Each row of T is roughly a mix of the hidden directions of one of 3 groups; some rows fit no group.
T (113 x 17):
[[ -1  15  22 -19 -14  15 -27   1  -3  27   8  -5   5  46 -31  -3  -1]
 [-11 -23   6  -6  27 -17 -42 -33 -15 -10   7   7  28 -16  -8   7  -1]
 [  6 -21 -21  15   6  11 -16 -24  44 -13  -9 -22   1   6 -16 -16 -28]
 [ -7 -20 -12 -30  20  -4 -10 -14  -4 -41 -11 -15  18 -14 -15  30 -16]
 [  5   3 -28  27  -8  -2  20  37 -14  11  31  21  -5 -12  20 -20  11]
 [  3  20  13 -15 -10 -10  24  21 -38   9  -4  21 -14  -6  29  15  30]
 [ -6  -2  19 -20   0   3 -30   9   3  23  24  -1   8  46 -31 -12   5]
 [-14 -17  25 -34   1 -15  17 -21 -19 -20   2 -29  10   0 -33  11   4]
 [  7  12  16   7  -6  23  30  21 -13  36  34  -1  11  -3 -24 -16  14]
 [ -4  10  11  25 -24   4   0  19  10  29 -12  15 -33  17  25 -26  20]
 [ -2 -26   7 -23   0 -17 -19 -17   6 -30 -40  -2 -22 -10  27   5  13]
 [-11   3 -16 -13  17 -19  24  20 -29 -27   0  17   4 -22  22  29  17]
 [  1   0 -21  -4  -3 -22 -28 -23  12 -38 -33   3  -8   6  28  14 -12]
 [ -4  -4  24  -1  14  14  37 -13 -11  18  22 -20  21 -14 -41  -1   5]
 [  9 -16   4   4  17  10  -8 -41  35  -9  -6 -26  18  -8 -27  -4 -22]
 [  8  17  11  -7  -7   1  25  32 -28  33   9  20 -21   8  21   0  26]
 [ -9  22   5  31 -17  10  12  31   1  40   9  14 -19  23   8 -17   3]
 [ 16   7  14 -13 -23  10 -18   3 -13  35  17   4  -9  38 -10 -25  25]
 [-10  16  -2  16   7  10  30   7  -8  22  36 -12  24   9 -39   4 -19]
 [  3  -9  17   3   5  14 -34 -30  29  22  -7 -16   2  28 -26 -13 -19]
 [-18  -5 -40  12   6 -18  14  38 -16 -23  12  20  -6  -9  25   5   6]
 [-16  -3 -15   4   1 -13 -39  -8  14 -22 -40  11 -17  15  27  14 -11]
 [  7   2  -9 -29  17   2  16  -6 -19 -24  13 -14  30 -19 -24  34 -17]
 [-33 -20  22 -26  14 -15 -22 -12 -24 -11 -30   3  -8   7   1  24  15]
 [ -7   5 -21  11   2   2  34  45   0 -10  -2  19 -15 -14  28   0  26]
 [  0 -39  19  -3  14   2 -23 -48  13   1 -20 -17  -4  -8 -10 -15   6]
 [-17 -15 -18   2  18 -19  21  27 -14 -27   1  18  -4 -32  28   9  19]
 [ -8  13   3  -7  -1  -8 -33 -31 -10  -8  12 -10  34  19 -34  15 -24]
 [ -3   9  12   4  -3 -11 -31 -22 -14   7  35  -2  39   2 -31  -3 -20]
 [ -1 -20 -16   0   9 -20 -31 -28  21 -33 -32   1  -9  -5  25   4  -8]
 [ -6 -18  13   2  18 -10 -46 -37   5  -9   7   0  31 -16 -17  -3 -10]
 [-10 -21  -9 -10   5 -20 -32 -18  13 -34 -38   0 -16   1  24   9  -5]
 [-25 -10  26 -32  10 -11 -27 -22 -12 -14 -27  -7   3  15 -14  27   5]
 [-14 -12  27 -17   7   8 -25 -42   0  -1 -34 -18   2   9 -22  16  -6]
 [  5 -17   3   8 -24  -4  11  27   0  23   3   4 -41   9  24 -36  14]
 [-15  14 -14  -2  -1 -28  -2  40 -10 -27  33  20  24 -11   7   7  -3]
 [  6   9   6  28 -13   7 -25   8  14  30  -8  26 -20  11  29 -27  20]
 [ -6  12  14 -20   5  -4  20  30 -35  25   5  19 -17  17  14  14  29]
 [-20 -13 -23 -13  14 -35  -9  28   3 -42  16  14   9   2  12   6   5]
 [  6 -38   6   2  11   9  -6 -15  32  -6 -36 -10 -28 -20  18 -15   3]
 [ -7  14  18  32 -18   8   0  11   9  40  -5  13 -24  19  13 -28  20]
 [ 13 -31   5  -1   6   6  13   6   9   7 -24   4 -37 -25  35 -18  22]
 [  3   6  -6 -25  11   1  15 -11 -19 -22  18 -19  34  -9 -34  29 -16]
 [  9  16  -8  -1 -14  10  47  37 -15  21   5   3 -28  11  15   0  12]
 [  0 -26  13  11  12  14 -16 -48  21   2 -20 -23   6 -15 -21  -8 -16]
 [  1 -21   3 -36   9 -12 -23  -8  -5 -32 -35   3 -10 -15  23  22   6]
 [ 16   5  19   5 -25  17 -16 -20  38  14 -15 -22 -10  20 -15 -23 -18]
 [  9 -23  -2  10   8   9 -18 -34  42  -9  -6 -24   8  -5 -18 -18 -23]
 [-13 -11   9 -33   8   0  26   7 -13   4 -27 -10 -34  32   1  19  21]
 [  5  23   2  20  -4  19  18  29  -8  41  36  10  10   7 -14 -11  -1]
 [-15   3 -20   9  11 -17  26  15 -11 -32 -13  11  -1 -35  28  26  -4]
 [ -3   4   5 -10  -4 -12  19  22 -39  10  -5  23 -21  -5  33   7  35]
 [ -3 -24   9   5  24  -3 -39 -38   5  -5   6  -2  30 -24 -16  -2 -11]
 [-13 -33   0  -3  27  -1 -18 -35  27 -19 -16 -21   9  -1 -21   4 -16]
 [-11  -1  26 -32  17 -12   6  20 -30  22  14  15  -6  21  -1  11  32]
 [ 14  -8  -9   8   0  11 -13 -37  41 -19 -17 -27   8  -2 -16  -8 -27]
 [ 11 -10   1   1  -3  26 -27 -43   9  16 -15 -23   2  17 -28  -3 -23]
 [  7  20  -6  -6 -19   6  47  35  -9  14  -2  -1 -31  19  13   4   7]
 [-25 -19   3 -17  26  -4  19  -6 -11 -12   6 -23  16  -5 -36  28 -25]
 [ -1  19   8   5   0  21  37  10 -14  21  31 -12  23   0 -39   3  -2]
 [ 13  40  11  -6 -15  -4  -5 -13 -25  -4  27   3  43  -9 -18  14  -6]
 [ -8 -23  36 -19  15  -1 -25 -42   9   0 -24 -17   4   0 -18   4  -1]
 [  5  13  -8  -2  12  -1  41  29 -18 -10   4  17   3 -34  24  17  22]
 [ -8 -12  12 -37  24 -16  -6 -24 -21 -23  -8 -10  17 -10 -12  35 -10]
 [ -5  17 -12  16 -14 -20   9  44  -7 -17  22  24   8 -27  26  -1  -6]
 [  3 -21 -14  -5   1 -11 -34   1  16 -22 -32  14 -24  -6  41  -3   3]
 [  2 -21  15   7  19  -1 -44 -37  14  -4   1   3  27 -26  -9 -10  -3]
 [-10 -16 -27 -19  20   2 -12  -2   4 -42 -15 -11  14 -11 -10  32 -26]
 [ 12 -14 -10 -26   3   5 -26   2   4 -32 -37   9 -11 -20  30  15  12]
 [  6   2  26  -2   4  14  42  11 -16  32  30  -8   8 -14 -23 -10  14]
 [ -7   3 -17  -3   1 -17  39  22 -18 -35   2   2   4 -36  17  19   1]
 [ -3 -11  16  26   6  11   5 -38 -17  10  -1  -6  21 -49 -13  -4  -5]
 [ -2 -22  24 -15   8   0 -34 -39  27  -8 -15 -21   8   7 -23  -5 -10]
 [ -4  16  19   8  -8  17  31   7 -13  30  31 -12  16   8 -38  -9   8]
 [-11   6   8   3  25  24  20  17 -15  30  27  -2  23  -6 -34  16 -13]
 [  6  19  21 -10 -20   2 -29 -21  16  16  -4 -12  -1  47 -21  -6 -13]
 [  3  30  -6  -5 -23   3  44  36   2   3  -3  -5 -25  25   8   7   1]
 [ -4   9 -17   9  -6 -10  29  36 -12 -24   8  19   1 -32  28   1  22]
 [ -4 -24  -9 -10  14 -16 -35 -16  13 -28 -35   7 -13  -8  29  10  -4]
 [  4  22  13   2  -8   5 -28 -24  -2  16  22  -8  32  22 -37   0 -20]
 [-10  27  -2  40  -2   4  20   2   3  34  28  -1  10  22 -21  -9 -16]
 [  1 -40  -5   7  10   1  18   9  14  -7 -21  -2 -31 -34  29 -16   9]
 [ -8 -18  -7  -5   8 -22 -41 -18  13 -23 -33  10 -16   3  30   7  -5]
 [ -1 -13  -9   3   1   9  24  27  23  -4 -30   3 -41   0  31  -8  19]
 [ -3 -18  -6 -33  28   3   9  -1 -14 -27   1 -14  19 -24 -19  34 -18]
 [  9  30   0  -4 -13   6  27  36 -27  28  14  18 -13  14  15   5  18]
 [ -8 -22   1   8  27 -16  16  -9  19 -27 -17  -3   0 -46  21  10 -12]
 [ -1  -2   9 -23  -6   2 -27  10  -5  22  19   2  -4  53 -22 -14  17]
 [  1 -25   7   4  15  -1 -18 -39  36 -20 -13 -22  13 -17 -15  -6 -21]
 [ -3 -31  11   8  16  -6 -39 -37   9  -4   6  -5  22 -25 -14 -13 -14]
 [-12  16 -14  12  -8 -21   9  21 -17 -34  26  16  30 -32   6   4   6]
 [ -4   2  27  -2  -2  18  34   3 -14  24  26 -17  15  -3 -41 -10  14]
 [-15  25  -6  15   7   0  21 -16  -7   4  19 -16  28  17 -38  20 -28]
 [ 14   5  17   6  -5  23 -26 -29  19  30   4 -15  11  21 -31 -14 -19]
 [ 19 -11 -22 -36   8  36  12  41   5  -8 -12  -2 -16   3   3  13  10]
 [-10 -17 -12  -2  25 -12  -2  -6  -2 -41 -13   9  16 -44  17  18  10]
 [ -9   4 -10   3  11 -17  31  33 -32  -4  29  20   9 -26  15   9  14]
 [ -9  15   1  -5  -9 -18 -22 -25 -14 -22  18 -10  39   2 -29  15 -26]
 [ -1 -28   2  14   3   6   6  25  15  30  -1   8 -38   8  20 -33  17]
 [-15 -18  -3 -25  13 -15  -6 -28  -4 -38 -10 -23  17  -1 -24  24 -15]
 [ 11 -16  -3 -27 -12  -4 -32   1   4 -30 -33  10 -18  -9  31   0  21]
 [  8  23  -6   1 -19  14  41  37   4  17  -4   0 -29  23  12  -2   9]
 [  9 -25  10  11  -3   9 -23 -49  24  -5 -23 -20   0 -15  -9 -18 -10]
 [  7  -6  22 -12  -5   9 -36 -22  19  14  14 -14  15  26 -36 -20  -5]
 [ 15  16  10 -13 -11  23   1   0 -13  41   9  -4  -8  46 -20  -6  15]
 [ 26  -5   2 -27 -22   0  -5  10  -4 -20 -24   9 -23 -17  37  -5  29]
 [ -9  11 -10  10  -1 -22  18  29 -23 -20  20  23  15 -38  22   9   5]
 [  0  -1  25  -8 -15   0 -39  -5  -8  20  30   2  20  18 -29 -25  10]
 [  4   6  15 -18  -5   1 -26 -39  20 -10 -24 -23   5  25 -21  12 -22]
 [ -1 -13  -1  19  -3  13  -7  11  52 -10 -28   2 -21  -7  19 -25  14]
 [  2 -31 -25  12  12   2 -20 -21  42 -19  -2 -18   3   6 -14 -20 -19]
 [ -8  -3  29  -5   3  17  27   9 -16  30  29 -12  13  -1 -39 -10  13]
 [ -6  18   8  -5  -2 -12 -18 -22 -12  -4  25 -10  39  11 -36  13 -28]]
One row of each group comes first, with its name. Which group is each row after those in?
[  9  17  17 -10   4  19 -19 -28  15  25  -6 -15   9  38 -30   9 -16]
X
[ 10 -12  19 -11  15  19  -6 -47  20  10 -20 -27   3  12 -28   3  -8]
H
[  5  13  24  27 -15 -18  18  -8   0  40  17   7 -16  15  12 -32  13]
P

[ 10  10  32 -14 -18  15 -21  -7 -11  40  11  -2   0  31 -22 -15  14]
H
[ -2 -20  12   2  18  -3 -42 -41   3  -2   7  -5  30 -17 -20  -3 -15]
X
[ 25 -15 -23 -17  -7  -4 -29   7  11 -32 -17  13 -11 -17  37  -7   9]
P
[ -5  -1  -4 -21  14  -8   8 -31 -10 -31  -1 -22  28  -7 -29  30 -17]
P
[-11   9   6  14   6 -11  33 -32  -2   2  22 -26  23   7 -38   4 -18]
P
[ 20  13  24  -6 -10  21 -23 -31  11  33  -3 -13   3  29 -23  -8 -11]
X
[  0  19   1  14  11  17  24  -3  -8  21  35  -9  33   0 -40   4 -11]
P
[-12  14 -15  16   3  -7  30  49  -7  -4  24  23   3 -12  16  -2  20]
X
[  9  10   5 -12  14  -3  -5 -27 -37  -3  18   1  40 -24 -17  26  -9]
X
[ -7   7   7  -3 -24 -11 -47 -28   8  -7  -1 -10  11  35 -21  -8 -16]
X
[ 12 -24  21  -8 -17 -11 -36 -46  -1   0  -5 -19   1  -8 -10 -18 -19]
X
